which system made each run:
In the rows, 128 means zero.
W, run 1 (8 x 32):
[[ 76  76 149 145  82 119 156 105 123 128 142 109 142 121 136 126 186 123
  148 109  96 165 135 152  90 138 172 104 128 173  98 121]
 [ 60  93 138 171 104 156 120  84  77 150 132 119 169 175 137 148 202 104
  124  98 102  97 125 138 164 167 126 104 115 147  67 109]
 [109 139 110 139 153 169 100 100  74 154 116 143 153 178 122 148 153 100
  105 119 134  59 117 118 198 154  70 124 122 118  95 117]
 [170 179 102 112 169 146  98 149 117 130 114 147 121 138 113 141  81 127
  101 147 161  92 117 112 171 121  75 145 137  85 151 134]
 [193 171 116  94 152 110 125 180 160 105 124 140  92  94 120 110  55 143
  121 156 158 146 130 128 105  79 128 152 145  97 191 148]
 [163 128 144 102 122  88 153 173 191 101 140 113  99  80 132  98  84 162
  147 148 128 189 135 130  59  88 177 136 136 138 174 137]
 [ 99  79 153 137  87  90 154 130 160 115 140 100 125  97 142 109 143 142
  156 118  95 181 134 149  75 118 199 110 134 165 129 119]
 [ 72  75 142 158  89 131 142  79 107 149 132 111 162 156 145 137 197 115
  138 106  94 123 123 131 138 175 152 101 118 167  72 110]]
W, run 2 (8 x 32):
[[127  94 134 116 132  63 112 158 200 129 132 104 129 141 144  85  61 162
  171 117 103 109 105 126 143 133 184 101 145 124 145 111]
 [160 100 134  99 120  99 123  62 171 147 123 117 120 119 163 111  89 120
  144 126  98 117  98  82 137 198 179 121 129 143  97 115]
 [153 126 119 110 113 156 132  32  99 140 113 136 114 101 149 148 144  82
  101 136 119 132 125  85 112 185 138 146 120 149  73 134]
 [128 156 121 135 118 183 149  97  55 124 122 150 123 109 116 169 191  84
   79 135 148 156 154 126 102 126  82 153 120 140 103 147]
 [ 95 152 124 156 139 160 133 190  73 105 141 142 139 135  94 145 175 130
   99 130 155 145 157 170 121  63  79 136 131 119 143 131]
 [ 98 128 133 143 144 102 116 223 140 116 135 127 146 158 102 114 118 165
  143 119 137 111 136 169 154  64 120 111 139 104 175 123]
 [131 110 129 111 146  70 102 181 200 132 130 114 133 146 135  88  48 169
  168 120 116  98 103 126 157 122 165 106 146 111 157 110]
 [176 114 127  84 133  85 121  88 190 141 121 110 114 112 160 103  62 132
  152 132 106 116  95  82 130 177 176 126 136 131 120 120]]
U, run 3 (8 x 32):
[[124 172 116 140 149 166 127 178  80 107 127 150 129 124  97 147 147 123
   89 143 170 144 147 150 125  77  66 154 136 104 150 142]
 [169 178 101 117 162 168 103 109  86 137 111 153 124 138 122 150 110 103
   87 142 160  94 118  97 171 146  63 153 130  95 123 137]
 [169 133 107  92 150 140  97  52 132 146 103 134 122 135 148 131  78  99
  113 129 121  72 100  70 169 196 132 141 125 117  90 117]
 [144  89 134 111 108  99 125  64 168 151 122 112 124 124 163 115 106 121
  152 120  92 115 106  93 137 187 189 111 130 151 100 112]
 [101  77 151 128  93  80 153 137 175 115 143 100 127 106 142 102 130 148
  163 117  94 168 134 144  84 121 205 104 138 162 130 116]
 [ 98 117 153 145 105 106 163 201 140 101 151 115 130 115 111 116 156 162
  142 131 128 191 154 178  80  65 153 119 135 140 170 133]
 [117 160 127 141 147 146 137 209 104 101 137 144 128 129  93 131 143 142
  102 137 161 147 152 166 113  49  91 143 138 113 167 143]
 [146 180 107 128 162 173 105 147  84 134 118 153 135 151 103 152 127 116
   88 142 168  96 122 121 173 115  56 148 134  93 134 136]]
V, run 4 (8 x 32):
[[141 152 133 118 150 107 138 225 151 100 134 133 119 120 103 107 100 160
  125 142 151 141 146 159 109  43 120 135 142 103 194 139]
 [115 172 114 142 161 163 107 178  87 123 125 146 140 147  95 145 143 125
  101 138 161 113 134 150 156  87  62 142 133  99 146 137]
 [107 144 115 142 136 188 108  80  52 152 116 145 151 161 120 163 179  88
   93 125 140  83 129 117 174 159  69 137 117 125  85 123]
 [107 109 127 132 108 151 123  35  92 150 119 124 138 133 150 150 172  84
  117 115 102 112 117 100 142 201 140 124 115 153  58 117]
 [146  85 139 112  96  93 145  81 161 128 131 106 111  95 158 115 111 120
  148 127  96 155 121 106  91 170 194 118 132 165 108 122]
 [162 118 138  98 121  71 148 163 206 104 137 106 102  88 141  89  69 162
  162 142 115 176 125 129  76 103 192 126 145 135 166 133]
 [156 152 129 107 155  94 130 218 176 101 132 129 110 120 112  98  73 166
  133 145 146 135 139 142 114  54 133 135 142 103 194 138]
 [116 171 113 131 166 145 101 194 108 124 124 142 142 149 101 135 123 137
  108 134 159 100 127 153 167  84  73 133 135  91 154 129]]
F, run 5 (8 x 32):
[[ 77 101 143 159  83 155 162  99  82 122 139 123 139 117 124 147 212 108
  121 113 119 171 154 150  93 132 135 122 122 172  95 132]
 [154 128 121 112 108 165 149  45  90 127 122 132 108  93 142 152 161  82
   91 143 124 156 138  98  91 163 135 154 120 152  84 141]
 [199 158 105  85 143 138 119  66 132 129 108 141 100  99 142 138  78  98
  103 152 137 123 111  72 127 171 128 156 129 109 113 139]
 [190 157 106  83 170  98  94 143 175 121 112 134 112 117 137 111  29 137
  131 145 136  92 105  95 151 133 133 140 143  87 160 129]
 [128 134 123 120 160  86 102 210 173 125 130 126 134 154 118  94  69 172
  154 125 130 101 115 143 162  89 135 112 146 101 173 118]
 [ 72 106 151 164 123 105 138 210 132 119 148 121 157 156 108 116 158 165
  151 109 126 133 143 180 130  71 131 105 135 132 164 119]
 [ 54  98 145 172  97 147 149 144  81 124 146 120 149 135 108 141 212 127
  125 109 120 163 158 177 107 102 125 113 122 156 107 131]
 [112 116 131 143  93 173 155  55  63 129 126 133 133 112 126 161 203  81
   93 123 121 152 148 122  98 155 127 136 114 161  80 138]]
F, run 6 (8 x 32):
[[ 82 113 132 159 138 128 100 138 118 153 124 123 166 194 124 128 153 128
  137  99 114  63 112 141 206 136 119 100 121 119 114 104]
 [ 68  76 154 149  97 107 132 114 142 145 142 100 159 163 140 112 172 137
  157  98  90 115 120 144 142 144 174  92 125 159  97  98]
 [107  84 152 130  82 103 157 107 145 116 147 106 125  94 143 122 149 126
  151 120 102 187 142 138  66 132 192 116 129 167 117 123]
 [168 136 122 104 116 128 157 111 130  93 132 127  89  57 134 136 123 113
  112 154 137 196 155 119  50 115 150 154 131 143 139 147]
 [195 182  99 105 152 150 127 132 116 108 118 151  89  82 118 142  84 111
   93 162 164 153 134 108 108 118  91 167 138 100 155 151]
 [172 178 103 113 174 144  90 146 119 135 114 145 126 147 112 138  88 123
  104 143 158  79 113 105 182 123  74 145 134  85 147 131]
 [103 125 130 141 150 116  95 149 134 151 120 126 157 186 121 117 121 141
  135 108 118  61 106 136 207 124 122 101 130 106 129 105]
 [ 65  80 155 154 110  96 120 152 148 144 145 100 166 171 137 111 153 146
  162 101  98 105 121 152 150 123 165  93 128 144 117  95]]
P, run 7 (8 x 32):
[[102  98 151 140 113  79 150 198 179 108 144 105 131 128 123  91 117 174
  164 123 112 161 140 161  95  78 176 105 145 138 167 124]
 [181 142 133  87 134  89 147 170 195 103 133 115  93  79 135  96  66 159
  146 151 133 182 131 122  69  93 168 141 139 128 178 141]
 [207 164  99  83 145 127 123 102 144 115 113 143  83  70 131 130  60 109
  110 159 147 147 122  94 109 139 126 159 138 109 149 149]
 [164 162 106 115 146 172 105  65  86 149 108 152 122 127 135 152 119  87
   86 137 147  93 115  86 158 182  83 154 124 114  91 131]
 [ 80 124 122 160 133 174 106  89  62 154 119 141 163 179 121 157 185  96
  105 109 125  73 123 128 191 161  83 115 121 124  83 114]
 [ 49  93 151 179 113 130 121 162 103 138 146 115 171 174 120 132 192 143
  139 103 116 113 138 169 157 109 123  98 121 145 112 107]
 [ 89  93 156 142 106  84 155 198 161 112 151 110 134 123 123 100 148 165
  155 120 114 172 146 170  92  77 170 107 135 139 159 126]
 [170 129 141  98 122  83 154 167 196 100 140 110 100  78 138  97  78 158
  153 148 127 188 136 125  59  96 182 137 141 136 169 140]]
U, run 8 (8 x 32):
[[126 172 115 127 163 147 111 199 104 121 128 143 135 141  98 134 124 138
  107 137 165 119 134 150 154  70  71 143 138  88 164 134]
 [137 158 101 126 161 167  94 104  82 151 110 148 143 168 117 146 130 108
   98 130 146  66 113 108 196 150  64 138 127 101 108 124]
 [131 118 112 119 132 156 100  36 102 155 109 131 139 145 149 144 127  85
  114 119 113  70 110  88 168 204 124 134 115 132  66 115]
 [139  89 134 122  97 119 140  50 138 140 130 114 124 109 156 124 133 109
  140 124  95 141 122  96 108 190 178 118 129 166  82 123]
 [133 100 153 120  95  88 160 132 175 110 144 106 111  79 147 110 119 139
  147 131 108 196 142 140  56 117 197 125 138 155 144 128]
 [137 133 142 120 123  92 157 214 168  97 146 120 117 102 116 103 115 167
  143 141 136 187 147 163  78  55 151 128 142 131 187 141]
 [126 155 124 125 159 119 121 222 126 114 128 141 133 141 100 122 113 153
  120 136 156 119 142 164 139  52 100 133 140  95 181 133]
 [115 156 112 139 161 162  95 144  89 146 117 143 155 178 108 137 141 124
  102 123 148  73 115 133 200 120  69 130 126 103 122 122]]
V, run 9 (8 x 32):
[[ 71  98 133 166 104 162 124  69  64 145 128 128 165 160 134 156 208  96
  111 104 105 100 131 130 158 166 115 110 111 148  64 112]
 [109  88 141 141  85 135 160  67 110 130 135 115 125 102 146 136 175 106
  129 120 102 166 138 119  82 166 160 124 126 170  92 130]
 [173 128 140  95 109  99 156 125 174 105 135 113  98  62 146 114  96 133
  140 148 121 193 137 112  47 123 178 151 136 149 150 138]
 [194 157 116  83 152  94 133 174 183 104 121 129  89  85 123 103  50 147
  133 158 145 152 130 122  96  83 149 150 141 102 188 147]
 [159 169 106 102 175 111  89 189 152 125 117 141 122 139 115 117  61 147
  126 138 153  92 112 124 170  92 104 132 136  81 167 129]
 [ 96 134 120 149 153 147  97 140  99 150 119 137 161 189 113 136 146 127
  117 113 133  59 113 140 209 125  92 113 126 107 114 111]
 [ 57  92 141 172 112 153 120  93  74 151 132 123 170 178 133 147 204 111
  122  98 105  96 127 141 165 159 121 105 118 148  72 106]
 [ 83  86 143 154  81 141 164  88  99 128 141 114 138 117 137 139 199 107
  125 113 101 168 140 136  90 152 155 115 124 173  89 129]]
P, run 10 (8 x 32):
[[ 83 119 132 167 104 178 138  77  48 140 130 136 151 140 124 168 220  88
   94 115 122 126 148 138 134 153 106 128 112 150  72 127]
 [ 61  75 153 157  87 128 145  98 114 144 139 104 158 154 136 129 203 127
  143 104  94 132 130 149 127 147 160  97 120 169  83 106]
 [ 98  75 147 126 109  68 131 148 182 126 140  98 135 132 140  88 109 160
  175 109  90 138 119 142 118 124 204  94 140 151 134 108]
 [170 124 126  87 146  66 124 175 212 116 130 107 105 112 135  79  37 168
  164 142 124 136 111 117 113 107 172 126 150 117 169 126]
 [202 174 105  84 166 112 109 155 162 112 120 143  94  94 123 121  38 135
  119 153 156 124 120 108 128 107 119 152 146  87 181 143]
 [174 182 100 124 157 171 114 121  85 127 115 154 118 119 119 157 115 102
   84 155 165 119 128 103 148 136  58 160 132  94 134 145]
 [ 99 150 124 156 125 197 122  97  44 137 124 147 149 147 117 170 203  87
   81 129 145 110 145 130 144 140  69 145 116 134  87 128]
 [ 52  92 148 181  96 157 145 105  77 144 143 116 165 164 124 147 218 115
  123 104 109 134 144 151 132 136 126 109 117 161  81 116]]

runs to name:
run 11 (4 x 32):
[[195 152 115  87 126 117 147 112 151 101 120 131  85  56 135 131  84 117
  116 157 136 176 140 108  65 120 153 157 135 128 153 151]
 [120 120 142 134  92 132 171 134 119 100 146 117 115  79 128 136 166 121
  121 140 127 211 154 149  44 101 152 142 132 157 134 143]
 [ 54  89 151 171  95 137 151 153  99 122 151 115 152 141 113 133 206 131
  139 110 116 159 150 176 105 102 135 105 129 161 119 121]
 [ 58 103 141 172 124 134 108 136 105 153 141 119 176 191 123 133 179 136
  135  95 110  81 120 151 189 129 116  96 119 134  98 100]]
	W
run 12 (4 x 32):
[[118 134 129 125 152  92 110 218 165 119 135 123 139 151 110 100  84 172
  149 127 133 106 124 152 154  72 129 109 142 101 179 121]
 [ 71 135 129 168 144 144 110 189  90 124 134 135 161 169  98 138 168 141
  119 118 139 102 140 175 166  81  92 115 126 108 140 119]
 [ 71 128 132 173 112 184 129 106  44 139 130 140 158 157 115 166 217  97
   90 115 131 119 149 146 142 131  89 129 112 142  86 123]
 [123 121 126 129  99 170 146  44  70 130 122 133 126 107 134 160 193  75
   90 127 121 148 144 109 100 166 125 144 117 158  74 134]]
	V
run 13 (4 x 32):
[[ 93  88 141 150  86 151 155  61  92 140 138 116 141 129 145 148 197  99
  127 115 104 151 133 126 105 169 147 114 121 171  77 124]
 [172 119 125  99 106 138 148  55 135 127 125 124 105  85 151 126 119  99
  116 143 116 155 133  87  82 172 161 148 128 154  98 136]
 [213 159 105  72 142 113 126 105 165 114 114 133  82  65 135 122  47 114
  116 156 139 146 119  94  95 135 146 160 140 111 153 145]
 [185 168 108  95 167 103 104 182 168 109 120 137 106 115 118 111  40 146
  125 151 155 113 122 118 140  95 118 144 145  83 181 131]]
	F
run 14 (4 x 32):
[[131 142 122 130 115 182 138  50  63 138 119 141 130 113 133 168 188  77
   83 134 133 139 137 107 114 166 101 150 114 148  83 134]
 [ 83  92 135 155 103 150 128  58  87 153 130 121 157 155 147 151 189  95
  127 105 100 108 122 122 150 190 130 110 119 153  62 110]
 [ 78  78 150 151 109  98 120 124 153 147 139 101 165 169 144 109 140 142
  161 102  89 100 114 144 158 145 171  91 128 145 105  95]
 [119 103 140 128 134  71 122 201 192 120 142 108 132 147 129  82  69 179
  171 117 116 120 121 147 135  93 169 103 148 122 170 117]]
	P
run 15 (4 x 32):
[[202 163 101  82 142 133 126  84 135 120 110 142  90  77 140 137  72 102
  105 156 141 140 114  83 111 157 123 157 131 113 130 148]
 [161 148 120 113 119 143 161 126 113  94 130 136  99  63 122 138 131 106
   96 157 147 195 154 131  53  98 132 160 138 133 146 151]
 [ 88 115 144 155  99 132 167 171 111 103 148 122 134 106 111 132 189 138
  125 128 128 199 162 175  74  76 135 120 129 155 142 137]
 [ 53  91 150 170 111 117 128 179 125 129 151 111 164 162 120 119 177 152
  153 103 115 121 140 178 137 100 138  97 129 145 132 105]]
	W
run 16 (4 x 32):
[[100  96 158 137  90  90 161 169 160 105 152 108 132 101 130 109 147 152
  153 125 110 193 148 165  73  88 186 113 137 152 150 127]
 [ 67  71 158 151  93 111 138 113 134 144 140 100 160 153 139 118 175 133
  153 102  91 125 124 148 131 143 177  96 125 165  96 100]
 [ 90  97 122 149 121 142  99  69  92 157 121 125 157 175 143 144 158 103
  127  99 103  63 109 112 188 187 120 103 121 131  72 107]
 [149 157 101 122 155 170  94  77  87 153 107 145 134 149 129 149 118  93
   97 131 144  71 113  91 186 174  75 146 124 109  97 125]]
	W
run 17 (4 x 32):
[[ 97 151 129 155 125 185 135 126  53 125 130 147 140 132 105 165 197  99
   85 128 149 142 150 146 118 108  79 145 121 135 106 137]
 [147 147 119 116 119 180 135  47  68 138 113 146 118 105 136 166 170  79
   83 138 134 137 134  96 119 168 106 151 121 134  82 145]
 [181 126 117  90 123 126 127  39 145 138 114 126 105  98 156 127  95  98
  117 137 113 126 109  76 117 188 161 144 128 139  90 131]
 [173 109 118  78 133  75 121 124 205 128 125 105 108 101 154  91  43 142
  166 138 108 124  98  97 118 150 181 119 143 127 143 121]]
	V
run 18 (4 x 32):
[[ 49  95 153 177 112 131 123 147 106 144 147 111 176 181 122 131 191 139
  141  99 109 105 131 158 162 122 129  95 126 148 104 100]
 [ 89  91 153 143 111  86 145 194 165 114 152 109 142 132 118  99 144 169
  160 118 110 156 141 170 102  77 171 101 138 141 158 122]
 [165 128 142  97 127  82 153 179 199 103 136 111 101  85 135  95  79 164
  152 146 127 185 132 135  68  83 178 134 141 133 178 138]
 [211 161 108  76 142 115 132 108 161 108 112 137  81  66 132 124  58 117
  121 161 137 157 122  98  91 128 146 159 140 114 156 149]]
	P
run 19 (4 x 32):
[[154 184 103 118 168 155  97 156 105 135 119 146 130 144 112 139  98 124
   98 143 160  89 115 120 180 114  67 144 137  89 145 134]
 [143 135 105 115 153 147  83  78 112 161 108 135 139 162 140 135 104 104
  114 120 122  55 101  89 198 184 103 133 124 114  91 111]
 [121  93 129 126 109 129 116  47 130 156 121 117 137 140 161 134 135 106
  143 111  94 103 101  95 156 208 154 111 120 148  66 110]
 [110  76 145 130  85 101 152  99 148 119 143 105 122  94 149 121 147 126
  147 117  95 172 136 127  75 147 188 112 128 168 109 121]]
	U
run 20 (4 x 32):
[[135 143 125 122 161  96 112 219 165 113 129 127 130 146 107 103  83 169
  136 131 141 106 129 149 149  67 123 120 140 101 180 125]
 [ 70 117 139 173 126 122 125 204 111 123 140 125 156 160 104 130 170 152
  138 114 131 120 151 179 147  68 112 104 135 125 150 123]
 [ 50  97 149 182 102 156 139 118  70 136 141 123 160 154 116 144 218 118
  117 107 115 134 148 162 135 121 119 112 115 155  92 119]
 [108 104 134 137  90 162 150  46  76 135 125 129 134 122 138 157 197  84
  105 116 110 143 132 118 113 174 136 131 116 163  70 128]]
	F
